One turn moves each row of this set onto another row. After a few examples, where does it send each row asked below?
Desim: [-17 -28  15   1 -15  13  30  -2  14   0  -6 -16 -22  -6 -18   3  -5  -3
  25  16  -2  -5  -4 -30   5 -21  23   7  28 -37  31 -27   9 -18 -12  16
 -10  24]
ganat: [-19 -32  13  12 -13  17  30  -3  17  -1 -20 -23 -23  -8 -18   3  -6  -8
  23  10   3  -2  -1 -32   8 -18  23   5  19 -25  26 -24   7 -13 -17  20
 -15  17]
Dega: [-22 -20  12   7  -6  10  37  -3  15  -3 -13 -25 -18 -11 -18   9  -4  -2
  16   9   2  -6  -3 -35   9 -24  19   7  21 -23  30 -31   2 -20  -7  15
 -15  27]
Vopab: [-21   3  -3  24 -22 -37   4   3  16 -29  11   2  -9 -20  -5  -7   2  17
  18   4  -3 -21  15  20  -7 -20 -11  -5   0  -2  40  -6  28 -25 -22 -34
 -25  26]
resen: [-26 -22  10  16 -11   9  33  -1  15  -5 -13 -22 -17 -13 -15   9 -11   1
  14   9   3  -2  -4 -39   6 -18  21  14  18 -26  31 -28   2 -17 -11  11
 -20  29]
bef: [-19  -3   1  28 -23 -37   3   5  25 -27   8   4  -3 -12  -2  -7   2  16
   8   9   1 -24   6  23 -10 -20 -20   3   1  -3  30 -13  32 -26 -16 -41
 -23  18]
tol: [-17 -25  14   1  -7   9  36  -1  13  -4  -7 -22 -21  -5 -17   2  -3  -3
  19  11  -3  -9  -5 -34   6 -23  22   7  20 -32  31 -28   1 -21  -9  12
  -9  24]
Zab: [-19 -28  13  14  -2  10  32  -5  14  -3 -18 -26 -21 -12 -16   0  -3  -6
  17  10   2  -5  -1 -35   4 -14  28  14  23 -30  21 -25   8 -13 -19  21
  -9  19]
nam: [-13   8   4  21 -16 -30   6  -3  15 -33  12   2  -9 -20  -6  -7  11   9
  14   8  -2 -19  15  26   5 -12 -11  -7   2   1  40  -4  26 -21 -22 -35
 -33  17]
fop: [-13 -19  13   1 -14 -21  -9  -2  36 -27  18  19  -1 -10 -14 -15  20  -4
  -3  28 -17 -16  10  20   9 -12  14   3  31 -24  -9  -2  35 -16 -27 -17
  -2   1]
fas: [-18 -25  -4  34 -19 -18   1 -12  40 -11 -12 -10 -17 -23   3 -18  20 -10
  -8  11  -2 -13  18  10   1  -5  -3  -9  -5  10 -17  -7  38   1 -29  -6
 -31  -4]
taruz: [-22 -18  10  19  -1   7  33  -3  13  -6 -18 -27 -17 -13 -17   5  -7   3
  21   5   6  -7  -1 -32   4 -19  20  16  20 -25  37 -27   4 -19 -14  16
 -15  28]
riliz: [-13   5  13  27 -16 -34  -1   3  22 -21   6   0  -3  -7   2  -8  10  16
  14   2   0 -25   7  22  -8 -17 -16   1   8  -9  38  -6  21 -27 -12 -39
 -30  23]
Kesug: [ -6 -19  14  10 -13 -17 -20 -13  36  -5  28  16 -10  -8  -7 -25  19  -2
  10  19 -21 -17  11  11   9 -17  15  -2  16 -28   1  -1  40 -13 -34 -30
  -4   1]
faz: [-17 -19   4  28 -17 -19   9 -14  23 -18 -11  -7 -26 -32   2  -9  21 -19
  -4   8   0  -5  16  17   5   3   1 -12  -7  13  -6  -1  40  -1 -33  -8
 -32  -9]
miv: [-17   4  -3  27 -17 -31   4   7  23 -43   4  -2  -1 -13  -7  -9  11  15
  11  10  -2 -21  17  25  -1 -18 -11   2   3  -1  35   2  22 -28 -12 -32
 -24  15]
kef: [ -5 -17  21  -3 -15 -22  -7 -10  27 -21  25  21 -10 -16 -11 -16  20 -10
   5  25 -16 -13  10  21  14  -5  13  -5  26 -22   0  -5  39 -10 -38 -22
 -10   2]
Fanu: [ -7 -25  29   2 -17 -24 -13  -5  36  -7  16  17  -7  -2  -2 -21  19  -8
   3  18 -15 -18   2  15   2  -9  12   0  30 -31 -10  -5  35 -10 -32 -22
  -6   1]
susin: [-28 -23  -3  32 -21 -25   7 -10  29 -11 -16  -9 -26 -34   1  -7  12 -13
  -3   3   0  -5  15   9  -5  -4   2 -11  -8  12 -12  -7  44  -1 -35  -4
 -25  -3]
ruzo: [-21 -27  13  12   0  15  31  -7  16  -3 -14 -24 -24 -11 -20   8 -11  -6
  21  12   2  -7   3 -36   6 -19  23  12  23 -21  24 -27   9 -17 -19  19
 -15  14]
tili: [-22 -32  14  13 -11  12  30  -1  18  -4 -14 -22 -20  -8 -16   4 -10  -6
  16  11   0  -3  -5 -40  10 -17  28  14  18 -28  22 -24   4 -12 -20  15
 -12  21]
kagit: [-20 -25  15   8 -11   7  32   1  13  -7  -5 -18 -19  -8 -15   2  -9  -1
  17  15  -5  -6  -7 -38   3 -20  26  15  22 -38  32 -26   4 -18 -12  10
 -12  28]
zofuf: [-20 -18   0  39 -15 -14  -4 -22  38   2  -7  -7 -25 -29   5 -13  23 -11
  -5   6  -4  -7  15   5   1  -8   2  -8 -11   7 -10  -3  43  -7 -27 -13
 -28  -8]
Tavuz: [-10 -24  21   2 -11 -22 -11   0  35  -4  15  26 -10  -9  -8 -20  24  -2
   5  30 -12 -16  14  14   6 -18   5   1  24 -20  -7 -12  36  -9 -30 -25
   2  -6]
voz: [-24 -27   1  38 -22 -25   4  -5  36 -13 -18  -7 -17 -23   3  -9   9 -12
  -6   5   6 -10   8  13  -6  -6  -6  -2  -9  12 -14  -9  42  -5 -31 -15
 -21 -10]
segag: [-21 -24   3  34 -14 -21   7  -4  31  -2 -20  -4 -29 -27   8 -12  26  -9
  -3  14   3 -11  18  10  -6 -10  -9  -6 -10  13  -7  -8  36  -4 -22 -13
 -21 -16]
ril: [ -4 -24  11   4 -18 -20 -14  -4  37 -18  23  15  -2  -3  -7 -29  19  -1
   5  27 -20 -24  12  18   6 -14   8  -3  22 -25  -5  -7  35  -7 -33 -24
  -8   6]
gutud: [-14   1   4  24 -13 -31   0   9  22 -19   5   7 -10 -11  -2 -12  16  18
  17  13   1 -24  19  18  -3 -26 -19   1  -1   0  40  -9  20 -22 -14 -42
 -20  10]
Kone: [-17 -25  14   5  -1  11  32  -5  11  -6  -5 -20 -24  -6 -19   4 -11  -3
  24  17  -6 -11   1 -34   4 -20  25  12  28 -32  32 -27   8 -20 -16  14
 -10  18]
sanez: [-22 -21  -4  33 -16 -19  10  -6  32 -25 -19 -11 -21 -28   3 -10  23 -15
 -11  11  -3  -7  16  15  -3  -3   2  -4  -4   9 -11   3  36  -8 -20  -2
 -22 -12]
nulok: [-15   4  -3  33 -17 -27  -3  -8  24 -14  15  -2 -14 -16   4 -15  14  16
  13   7  -8 -23  15  14  -6 -22 -10  -3  -7  -6  39  -2  31 -27 -13 -39
 -28  17]
lev: [-17 -20  15   7  -2   7  29  -2  13  -5  -7 -19 -15  -9 -19   0  -5   1
  20  13  -2  -7  -3 -33   5 -20  27  17  31 -39  33 -27   7 -21 -15  15
  -7  28]
tibi: [-21 -18  10  13  -2  10  35  -6  11  -5  -9 -23 -24 -12 -18  10 -11   1
  22  14   1  -9   2 -33   3 -22  19  13  24 -22  35 -30   8 -23 -11  13
 -19  23]
dizan: [-20 -29  15   6  -5  13  33  -3  19  -3 -14 -26 -18  -7 -20   3  -4  -7
  19   7   1  -4  -1 -35  12 -21  24   7  19 -25  23 -26   1 -15 -17  16
  -9  20]
dotis: [-11 -29  16   4 -22 -27  -7   0  34 -17  18  18  -6  -4  -6 -20  10  -5
   3  23 -15 -20   1  19  -2 -12   6   3  21 -25 -10 -11  44 -12 -34 -28
   2  -1]
beme: [-14 -25  16  -4 -19 -27 -12  -5  29 -15  24  21  -9 -12 -12 -17   9  -4
   9  20 -17 -14  10  16   5 -13  17  -5  27 -27  -7  -8  41  -8 -43 -21
   1   7]
ralot: [-22 -20  10  12 -12  12  31  -2  15  -1 -14 -20 -18  -9 -19  10  -8   2
  24   9   6  -4  -2 -30   6 -24  15   8  23 -25  39 -28   5 -21  -9  15
 -20  28]
moro: [-14   1  -6  29 -21 -30   2   0  26 -27   9  -4  -5 -14   0 -17  13  18
   8  11  -6 -29  17  21  -6 -20 -17  -4  -1  -1  32  -9  25 -21 -12 -32
 -35  23]
bolam: [-22 -22  10  39 -18 -22   4  -9  33  -5 -22 -14 -21 -22  11 -10  19 -14
  -6  -1   4  -9   8  10  -6  -1  -5  -7  -5   9 -10  -3  35  -5 -26  -9
 -31  -7]

Fanu -> bolam
kagit -> tili
Now these:
fop -> sanez
Kone -> ruzo
beme -> susin
Dega -> tol
ganat -> ralot
taruz -> lev
zofuf -> nulok
kef -> faz
ril -> fas
dotis -> voz
segag -> gutud

